(in the rows, 128 means zero)
Each path below is one point turned by a fixed rotation once a step. After each direction that follows a path, write how fast that rotation turns it, in degrees per step (0 if it stays still).
Each turn is a multiple of 5 degrees from 10 to 175, or 0.
Each row of a path follows its step; steps can be skipped.
Path 1:
step 0: [123 122 131 132 142 126 132 133 120 113 122 124 137 128 143 125 127 117
 132 124 125 141 126 129 130 119 123 120 136 111 123 122 132 131 133 139
 116 129 121 152 129 125 122 134 137 115]
step 1: [125 143 128 133 134 121 138 133 130 106 117 122 134 132 123 131 137 125
 136 128 135 135 119 139 125 127 136 129 137 120 107 118 122 131 126 130
 127 131 120 144 127 115 130 135 130 119]
step 2: [125 130 138 135 123 117 124 141 134 123 112 117 130 141 132 133 130 114
 136 129 129 127 114 134 128 120 130 135 132 129 123 128 122 134 138 136
 113 140 119 138 126 126 133 128 134 106]
step 3: [133 137 143 129 136 121 132 135 120 120 137 107 135 138 129 143 131 121
 133 134 126 137 115 126 129 117 135 132 128 118 119 125 122 141 128 133
 120 125 120 130 116 121 137 115 135 123]
step 4: [133 147 132 121 127 111 119 127 134 124 121 129 135 135 118 142 139 124
 132 125 138 133 119 128 127 121 124 142 134 127 130 134 119 137 135 133
 118 133 112 134 123 123 134 114 133 135]
step 5: [131 126 144 115 138 115 121 124 131 132 124 118 141 136 130 135 131 121
 128 125 127 136 131 123 120 111 121 136 133 119 126 127 134 126 138 146
 113 131 123 133 118 131 117 114 131 131]
step 6: [123 138 125 125 141 120 131 125 124 121 127 128 145 124 119 135 133 138
 136 128 130 141 127 133 125 113 121 135 141 115 120 130 134 127 126 137
 126 124 127 142 133 123 119 107 139 134]
step 7: [118 133 128 120 129 120 120 140 138 121 112 129 138 135 122 131 131 134
 140 121 134 126 125 133 125 120 124 139 133 123 109 128 140 112 137 140
 127 136 129 141 127 132 119 118 120 124]
step 8: [119 124 138 135 128 124 131 142 122 119 127 121 136 130 127 123 118 135
 143 128 121 129 115 126 129 122 124 127 139 120 112 129 141 125 138 135
 118 125 138 133 122 128 126 105 134 117]
step 9: [123 139 123 128 128 125 124 145 124 112 130 131 132 137 120 136 130 138
 136 121 134 131 107 126 135 134 122 134 131 118 117 121 136 129 138 124
 129 122 126 141 114 131 143 115 124 129]
[123 132 130 129 126 130 129 128 128 125 127 131 129 126 128 127 127 125
 125 129 133 129 132 128 127 131 129 134 127 124 128 129 127 127 129 125
 131 131 125 127 128 124 129 126 123 130] | 130
[128 127 131 126 129 126 131 125 122 129 128 132 131 129 131 128 134 128
 132 122 127 130 128 129 124 130 127 129 128 128 132 124 128 125 128 127
 128 128 126 127 131 129 124 129 128 129] | 60
[125 127 129 129 132 130 128 125 132 131 125 129 129 124 127 127 129 128
 122 128 129 133 129 130 128 124 122 126 130 129 125 126 126 126 128 128
 129 127 130 132 128 126 124 131 129 130] | 60
Path 2:
step 0: [130 108 134 126 112 140 132 125 132 114 136 122 124 124 123 135 138 133
 126 128 140 122 122 128 123 128 131 115 108 119 132 122 128 128 118 125
 148 134 129 123 134 118 133 125 117 140]
step 1: [131 121 149 130 122 127 119 131 124 135 144 132 120 122 127 129 137 126
 131 107 128 133 128 123 119 111 124 126 118 124 136 124 121 115 119 117
 137 124 118 126 138 129 113 132 117 124]
step 2: [131 111 125 134 124 134 111 122 129 143 122 130 139 132 131 119 139 118
 135 129 137 124 129 112 125 118 147 133 120 124 126 126 114 119 128 129
 130 126 123 131 132 138 123 144 118 137]
step 3: [126 117 137 123 136 137 123 116 127 136 118 122 124 129 103 113 140 133
 128 134 132 130 124 123 119 141 136 136 113 113 133 123 124 131 119 128
 138 129 123 119 123 125 125 125 118 137]
step 4: [126 135 145 126 119 134 125 126 128 136 133 126 125 135 122 138 133 119
 123 131 139 133 113 116 118 138 127 120 121 118 137 126 120 125 107 109
 133 126 125 132 140 129 138 124 111 123]
step 5: [129 119 136 134 117 130 110 127 136 121 137 134 130 129 140 133 145 119
 125 123 134 129 128 119 124 128 129 120 125 115 113 118 123 136 116 135
 134 131 121 113 144 124 125 138 116 134]
step 6: [129 117 126 120 114 126 116 108 140 146 131 117 124 118 123 128 137 132
 143 118 133 126 133 116 124 124 124 124 124 115 129 125 128 120 126 125
 140 131 112 118 125 128 115 128 127 134]
step 7: [128 118 130 128 116 129 122 134 129 138 136 113 121 136 119 122 136 130
 121 136 147 133 122 130 108 127 148 125 126 117 137 130 118 115 121 117
 127 127 123 127 122 138 121 137 127 135]
step 8: [129 124 143 139 128 134 129 122 130 125 128 131 125 144 118 111 148 115
 127 124 125 126 124 121 113 131 138 129 125 119 129 109 128 127 111 126
 134 119 115 127 138 130 133 133 135 126]
step 9: [130 125 138 130 120 125 117 104 129 126 121 130 124 129 124 127 144 127
 131 130 139 126 111 110 132 130 122 118 140 117 136 123 131 131 128 124
 134 119 121 131 140 129 129 132 110 142]
[126 129 128 127 128 124 128 132 133 129 131 130 130 124 125 132 130 128
 127 125 130 124 127 125 131 123 128 128 127 129 127 129 129 125 130 132
 127 126 127 123 128 132 127 127 127 128] | 80
[122 129 129 127 129 128 126 130 125 126 129 128 125 127 126 122 127 129
 125 127 126 133 130 126 125 125 128 129 127 126 126 127 128 130 129 131
 127 126 129 122 128 121 126 127 129 128] | 155
[128 127 132 127 129 128 127 133 129 128 131 126 131 129 127 131 125 129
 129 127 126 132 123 130 122 129 127 129 130 128 128 131 130 122 123 128
 127 127 132 131 129 127 125 129 128 126] | 115
[127 127 127 126 127 129 126 127 125 130 127 133 127 125 134 131 131 129
 132 126 129 129 127 128 127 124 126 135 133 127 126 127 131 129 130 129
 128 129 126 130 131 127 124 129 125 127] | 90
Path 3:
step 0: [115 135 134 138 135 135 133 123 124 121 128 116 131 125 116 134 130 134
 119 129 124 123 133 121 118 127 132 124 118 120 129 114 125 126 117 128
 110 134 144 120 126 120 117 121 128 123]
step 1: [132 124 130 119 117 135 146 132 128 121 127 117 122 112 125 132 128 138
 122 135 141 126 123 122 121 137 131 119 128 122 121 124 122 126 115 117
 142 128 125 117 127 122 140 133 126 132]
step 2: [127 131 134 141 139 127 125 121 120 129 125 121 123 117 134 127 122 147
 135 122 131 117 135 127 124 138 131 125 141 130 126 138 123 123 138 116
 137 120 112 138 123 119 122 129 131 122]
step 3: [121 126 122 142 139 119 115 134 121 131 120 131 129 123 136 130 127 122
 128 111 130 134 134 129 128 139 122 117 126 138 122 124 114 131 127 123
 130 137 131 122 141 137 134 145 119 128]
step 4: [121 126 120 129 114 127 121 138 136 119 137 137 128 128 134 131 123 114
 136 119 128 125 130 130 119 119 130 123 136 124 130 143 121 113 131 111
 120 128 129 124 122 141 134 121 125 137]
step 5: [125 143 121 123 124 111 129 133 118 129 142 136 136 137 126 139 125 138
 140 123 127 129 128 108 135 125 125 136 124 127 133 125 127 129 123 129
 126 135 127 140 110 132 125 130 127 135]
step 6: [115 123 128 119 120 115 141 113 117 130 128 133 139 128 135 126 123 128
 112 119 128 130 132 131 139 129 129 130 127 136 142 123 132 132 120 122
 127 125 143 119 126 121 131 121 142 130]
step 7: [126 132 127 122 142 137 135 129 144 129 137 118 134 110 133 118 117 128
 132 138 117 122 132 117 127 133 123 123 122 127 127 132 135 129 124 125
 129 129 149 132 127 125 131 118 139 131]
step 8: [132 132 123 137 125 141 141 116 125 129 135 117 120 130 132 115 129 143
 130 139 127 135 122 126 126 124 125 123 141 132 127 122 119 134 120 120
 127 131 132 141 132 135 140 142 130 120]
step 9: [128 114 131 129 122 133 131 122 126 134 124 128 127 135 134 120 122 131
 144 122 142 134 143 137 116 132 133 128 130 144 112 143 129 128 124 131
 141 133 129 134 133 125 119 134 135 128]
[123 130 127 127 128 130 125 130 134 127 130 127 131 125 129 125 125 125
 123 128 128 127 129 128 124 129 129 130 128 128 126 125 130 128 128 128
 127 130 130 121 130 129 127 129 124 127] | 110
[129 126 131 130 127 125 132 125 132 130 129 129 130 124 128 125 130 126
 131 125 129 125 131 129 126 127 125 127 128 124 123 132 133 126 130 129
 126 128 126 128 124 128 127 125 130 127] | 145
[133 129 129 126 134 132 130 131 125 126 132 127 132 128 130 129 122 125
 131 128 126 128 128 129 127 125 131 129 126 128 129 131 130 127 132 125
 128 128 125 127 126 126 126 127 128 126] | 140
[131 127 128 131 131 124 128 126 126 127 128 126 131 131 126 127 128 130
 128 127 132 136 130 130 129 127 126 127 130 128 127 123 127 130 128 126
 122 131 128 124 127 126 127 129 129 126] | 130
